Each path below is one point turned by a fixed rotation once a step. After each direction that follows a path, write how fast that rotation turns it, in degrees each step (0 if it stays still).
Each turn is a multiple of 5 degrees from 10 to 175, or 0.
Each row of a path follows its step; steps can be skipped.
Path 1:
step 0: [  3 -13  -8 -12 -17 -12  -4   6  -8   3 -14   7 -16 -15  10  16 -10   6
   0  -7  -6   6  -4  -1  -6   8   0 -10   9  17   0  17  -5   1   1 -17
  -4   7]
step 1: [  2 -13 -21   1  -8   2  -1   9   6  -4  -4   6 -19   5 -24   4  15   8
 -11  -6   1 -10   2 -13  -8   9 -10 -10 -11  -2   3   0 -13   5   3 -13
  -9  -4]
step 2: [  4   6 -21   5  15  -9  -1   4  15  -4 -10   5   7   3 -18  -4  16  14
   9   8  -3  -4   7   7   5   6   2  24  -4   8 -11  -7 -16   4   6   5
  -8  -1]
step 3: [ -9  -3   6   2  -1   4   3   0   9   3 -20   9   0   1   7   4   2 -10
  20   0  10  17  -1  -4  -6   7 -10  25   0  20 -12  -9   6  -3   8  16
   4   2]
step 4: [  2   3  11   9   2   7   6  -5  15  -1  -3 -17  -4  -4  -9  -3   7 -20
  -1  -4  18  10 -10 -13   1  -7 -20  -7 -20   1   3   6   9   1  -4   8
  13   6]
step 5: [ 12   4   8  10  21   2  -2  -1  -8   4  -4 -25  14 -19  -9  -3   5   2
  -4  -4   7  -7  -2   3   6  -8   5  12   3 -16  12   1  10  -4 -16  -2
   1  11]
step 6: [  0  -6  11  15  -2  12  -2  -1 -22   4  -9   8   8  -3   5   6  -4   0
  -4  -7 -16  -1  -2   7  -9   6  19   2   8 -16  -1  -3   6 -18   3   9
  16  17]
step 7: [ -5  20   5   7 -13   2 -18  -2  -4 -11   3   6 -17   2  -1  -5  -8   1
  -5   2 -24   2  -3  -6  -3 -10  10 -22  -4   5  -3   3   2  -3  -3  -5
  20   5]
step 8: [  7  -1 -16  -2   7  -6 -21 -11  -6   3  12  -4 -17 -15   1  -7  -2   2
   3  -2  -8  -2  -8   4   4  -9   2 -11  10   9  -3 -18  -2   1  -5 -22
  -9 -16]
step 9: [ 13 -28  -5  -2  -5  -7  -6  -1  -1  13  -3   5  -9   0   1   2   2  -1
  12   2  -2   0   1  18   8  18  -2  -3  12  -6  -6   6 -21  -3  15 -10
   4 -14]
step 10: [  0   2   6  -8 -12   3 -19  15   9   1  -7   7  -2   5 -13  -3   7  11
  -1   8  13   2  24  -1  -3  21 -14  -6  -3   9  -7  14  -6   7  12  -3
   1   5]
Directions:
[ 0 -6 -4  2  1 -2  0  3  2  3 -2 -1  3 -1  5  1 -5 -1  5 -2  0 -2  0  4
  2 -6  4  4  3  2 -4  0  0 -6 -1 -1 -5  4] | 120
[ 5  2  1  3 -2  1  0  4  0  2  4 -4  2  1 -1 -1 -4 -3 -2 -1 -6  1 -2 -2
 -1  2  1 -3 11 -2 -4 -2  1  0 -6  1  3  0] | 40
[ 7 -3  2  5 -1 -3  0  0  0 -1  1 -1 -1  0 -4 -4 -1  2  2 -1  2 -1  2 -4
 -3 -5  4 -4 -6  0 -1 -2  3  4 -4  0 -6 -4] | 110
Path 2:
step 0: [  9  -4   3 -22 -11 -10   1   0  -1   0 -17  -8  -9  14   5 -17  -5  13
   5   6   5  11  -6   2   6  -5   0   8   1 -13   1   0 -24  -7   5  -2
 -13   0]
step 1: [ -3   1  -1  22 -10  -6   4   8  19  19  10   8   3  14  -2  -9   6   2
  -2 -15  -7  10   1  13  -6   1 -17   1   9   6   1   9   7  11  -2  -4
  -6  13]
step 2: [ 10  -3   1   5 -11  15  12 -18 -12 -11   2   1  -5   5  -6  11   3   5
  12  13  -6   4  -2  -2   8 -12  -1   2 -13   2   0   4   2  -3 -27 -15
  11   5]
step 3: [  9 -10   8  -5  -7  13 -12   0 -20   7   2  -4  11   7  -7  -7   5  -2
 -23  -6  -9 -10  -3   1 -14   7  -5  -8  -5   0   9 -10   9 -12  16   8
   9   4]
step 4: [ -4   8  18  -9   3  -3  18   6   0  -9 -12   5   6  -1   1   7 -13 -19
  14 -13   6   5  -4  -8   3 -12  -2  -6  17  -7  22  -3  -1   6   1   4
   5  -6]
step 5: [ -5   7  -6  -1  -2   0 -17   2  -6   6  17   8   9   9 -18  -7 -15  15
  10  -8 -12   2  -4  -6   1  -2  16  -6  10  -3 -17  -7 -11   5  -3   3
 -16  -2]
step 6: [  3  -6  15  -2 -15 -18   5  -9   9   7  -2  -5 -10  14  21   5  -2   6
   4 -11   0 -15  15   3  -6  -2  12  21  -7   9   0  -2 -11  -2  -3   0
   7   4]
step 7: [ -7   9 -10   4  -4  -7   3   2 -21 -11  -2   5   7  12  -5   1  13  12
 -10   0   9   6   4   6   1  -6 -13   2   2   2   4  14  14   3  -7  17
 -12  23]
step 8: [ 10  -5  12   8 -21   4   2   5   3 -12   1  10   7  -6  -1 -14  15  -3
  -1  18 -13   1   5  -7  12  -5  -3   0   2  -8  14  -2 -17 -15   1 -11
   0  -7]
step 9: [  4   0  -3 -11  -2   2  -9   2   1   4  -6  -6  -4  -3 -17 -17   3  -9
  13 -26  -6   4   2  -4 -24  -4 -11 -11   0  16   2   5  12  -3  -5  -9
   2  -1]
step 10: [-16  12   7  18   4   8   7 -16  -3   3  -1   6   6  -7  -7  23 -17  -1
   0  -4 -12 -15   5 -12  -1   6  -1  -2   3   0  10  -2 -12   0 -15   6
  10  -3]
Directions:
[-1  2 -2 -7 -5 -4  0  1  4  3 -4 -6 -4  0 -3  1  5  0 -2 -3 -1 -3 -2  2
 -5 -1 -1  1 -2 -1  0 -7 -1 -2  4  0  4  2] | 125
[-3  0  3  0  4  2 -4  2 -1  1 -2 -3 -1 -1  2  4 -6 -2  7 -3 -1  0  4  2
 -1  1  3 -8  0 -4  0 -4 -3 -3  2  5 -2  1] | 60
[-3 -6 -1  0  1  0  0 -3 -2 -2  2 -1 -2 -3 -1  3  4 -3  0  1  0 -2 -8 -3
 -1 -1 -2  1  5 -4 -3 -2 -4  0 -8  3 -4  3] | 135
[ 2 -4  5 -4 -4  1 -3 -4  3  7  2  4 -2 -3  1 -2 -1  1 -3  1  2 -3  0  3
  0  0  2 -1  0 -1  1  1  3 -6  0  1 -7 -5] | 135
Path 3:
step 0: [-10  -6 -11 -10 -10  -1  -6   2   7  -3  -1  14 -16  -7   1 -13  -6  -1
  -4  -5   7  -2   1   1   0  21   9   1   3  -5   4  -8  13   1  10 -25
 -10  -2]
step 1: [  1  -4   5  -4 -10   3   7   1  -9   8  10  16  14   2   2   8  -8   2
  -7  -5  14  -1  10  11  11 -10  12  13   2   1  -5  -4   5   3  24 -18
  -1  -5]
step 2: [  2 -19   7   4 -10   3  -2  13   4   1  -6  17   8  -5  -7  15   8  -2
  18  -4  -9  12   3  10   9   3   5   1  12 -16  13  -2   4   6   6  -5
  -4   8]
step 3: [ -9 -14 -10  15   4   4   8  -4 -10 -16   0  27   6  12   1  -1  -1  -4
   0   0  -5  -5  -5  -5  -6  12  12   4   4   1  19   5   8   0   3 -12
   3  -1]
step 4: [ -8  16 -10  13  -7   2   1  -2   6  -5   9  12  13 -14  -8  -2  -7  12
  -1  17  -1   3  -8  16  12   9  13   2   1  -3   3   7  11  -3  16  -5
  -4  -1]
step 5: [  8   1  -1   3 -23  11  -1  -7   1  -7  -5   6  16 -15  14   2  -6  -3
  -5 -14  -2  11  -2  -6  11   9  13 -11  10 -11   6   8  -3   5  10  -4
   8  -8]
step 6: [  1 -13   3  -7   2   2   1 -16   2   3  -3   2   9   6 -10   0   1 -12
   0   8 -10  23  -1  -7  -4   4  13  11  -2  -9   8  14  16  -2  18  -6
   9  -9]
step 7: [  4  -3  -5   4  -6  12  -9 -13   8   3 -14   6  15   1  -8   0   8   7
  -8   6   2   3  13  17 -10  15  14   0   0  11   4  11  10   8  -6 -12
  -3  10]
step 8: [  0   2   2  16  -8   5   4  -2 -17  13   1   0  -1  -4 -15  12   2   1
  -8  -5  20   2  -8   6  -1  11   9 -11  17  -4   7  16  11   3   0  -9
   8 -10]
step 9: [  4   5 -10   7   5  11   7   0   1  -8 -20 -11  -8   1  -2   2   1  -3
   0  -2   0   4  -8   8   2  -9  15   7  11 -20   4   9   9  11  16  -8
  13  11]
step 10: [  7  -5  -6  12  14  -8  -1  -4   8   5 -14  -3   2  -8   3 -11  -8   3
  -3 -12   5   6   8  -3  -9   6  21   4   5  -7  13  10   2 -14   3 -19
 -14  -1]
Directions:
[-1  2  0 -2  3 -2  0  2 -3 -2  8 -2  2  4 -4  0  1 -1  5  2  2 -3  4  0
 -2 -4  3  1  0  1 -3  4  3 -1  7  2  7 -2] | 145
[ 4 -5  0  0  4  0  0  1 -2 -3 -2 -4  1  6  1 -3  2  3  6  0 -8  1  1  1
 -2  4  1  5 -2 -4  1  2 -3 -1 -3 -3 -2 -5] | 100
[-3 -4  1 -2  3  6 -5  0  1 -5  0  0 -5  2  1 -2 -1 -4 -2  3  1  4 -3  0
 -1 -3 -7 -3  0 -1  6  3 -3  0  4 -4  3  2] | 115
[-2 -1  2  6  1 -4  2  5 -1 -1 -3  1  1  3  1  1 -6  4  0  4  1 -6 -4 -1
  0 -1 -1  0  2 -5  2  7  1  3 -4  2  2  5] | 65
[-5  4  0  4  1  6  3 -2  2  0 -3  0  0  9 -3  2  2  0  5  1  6  0  2  0
  5  1  1 -4 -2 -3  3 -4  0 -3 -3  2 -1 -2] | 70
Path 4:
step 0: [  1  -6 -10 -11  17 -17  19  10   0   7  15   4   2  -8  -1   2   3   0
  -1  14  -8   5  12 -19  -6  -1  10 -13   1   5  -3   6   6  -5   9  -4
  -2  -7]
step 1: [ -4 -10  10  -5   1  12  -4 -17  17  -8  -6  13  -3   1   3  14  -2  -2
   1  -1  12 -14  15  -3   3  10  -3   7  -5   6   3   8  -3  -2   0  11
 -17 -16]
step 2: [  2  10  -2 -14 -14   7  -7  -3   0  28   6   6  -1  -2   1 -14 -14   4
   2   0 -13  -2   0  17   1  12  -8   1  -1  -6 -14   5   0   8   4 -10
  -1  -3]
step 3: [  5   1  -3  -2   2  -4  19   2  -7  -7  16  -4  -5 -10  11   7   2  -8
   1  13   2  13  -3 -12 -13   6 -11 -14 -25  -2   4   3   4   6 -13  -2
   4  -4]
step 4: [ -3 -11  -8  -6  13  -1   2  -6  -8  -7   0   6  -4  11 -16   0  -6  -6
 -19  -6   1  -8  24  -7   0  -5 -13  17   0   4  -4   2 -10   6  -3   7
  -9  -5]
step 5: [  2  12   6   4  -4 -11 -16   8  11  15  10   3 -16   7  -3  -8  -8   4
  10  -7   8   4   1   2  11  -2   7  -4 -13   0 -21   9   6   4   4   4
 -10 -12]
step 6: [  8   6  18   8 -10  -2  -1  -5  -9   0  -7  -6  -2 -10  12   2  -4  -3
   3  12  12   6   7   5 -19  -2 -12  -2 -10   0   6   7 -20   6  -8 -17
   8  -2]
step 7: [-17   1  -5  -9  -5   2  11   6 -10   4   4  -8  11   2  -7 -10  -4 -12
 -15   3  -4  -4  22 -12   5 -16   4   8  -5  -5  -6   2   5   2  -7   6
  20   2]
step 8: [ -2 -10  16  -5   8   4 -12  -2   4  -7   6   0 -10  12  -5   5   8   5
  14  -4   6  15  -4 -14  -4 -14  -2  10 -12   3 -12   1  12  -2  18   1
  -4 -11]
step 9: [ -3  14  21 -11   8 -13  -2   6   5   1  -3  11  -5  -9  10  -8  -5  -5
   4   9  -1  -2  10  17  -5  -6  -4   6  13  -5   3   5 -23  -4  11  -5
  -4   3]
step 10: [ -7   0  14  -9 -12   6   7   6   6   0  -2  -8   8  -5   0  -4  -1   6
  -3  17   7 -15   0  -9  23   0  -7 -10 -14 -13   2   1   9   5  -7   3
  17   3]
Directions:
[-1  0 -1 -2  0  0 -1  4 -4 -2 -1  3 -6  5  4  3  2  1  0  0  7 -1  1  1
  2  2  3  1  6  0 -5  2 -1 -4  5  2 -7 -3] | 95
[-1  2  2 -3  9 -4  4  0 -4 -2 -1  4 -1  0  0 -1  1  1 -5 -6 -2  6 -4 -4
 -2  0 -2  4 -2  2 -2 -1  4 -1  1  3  0  4] | 85
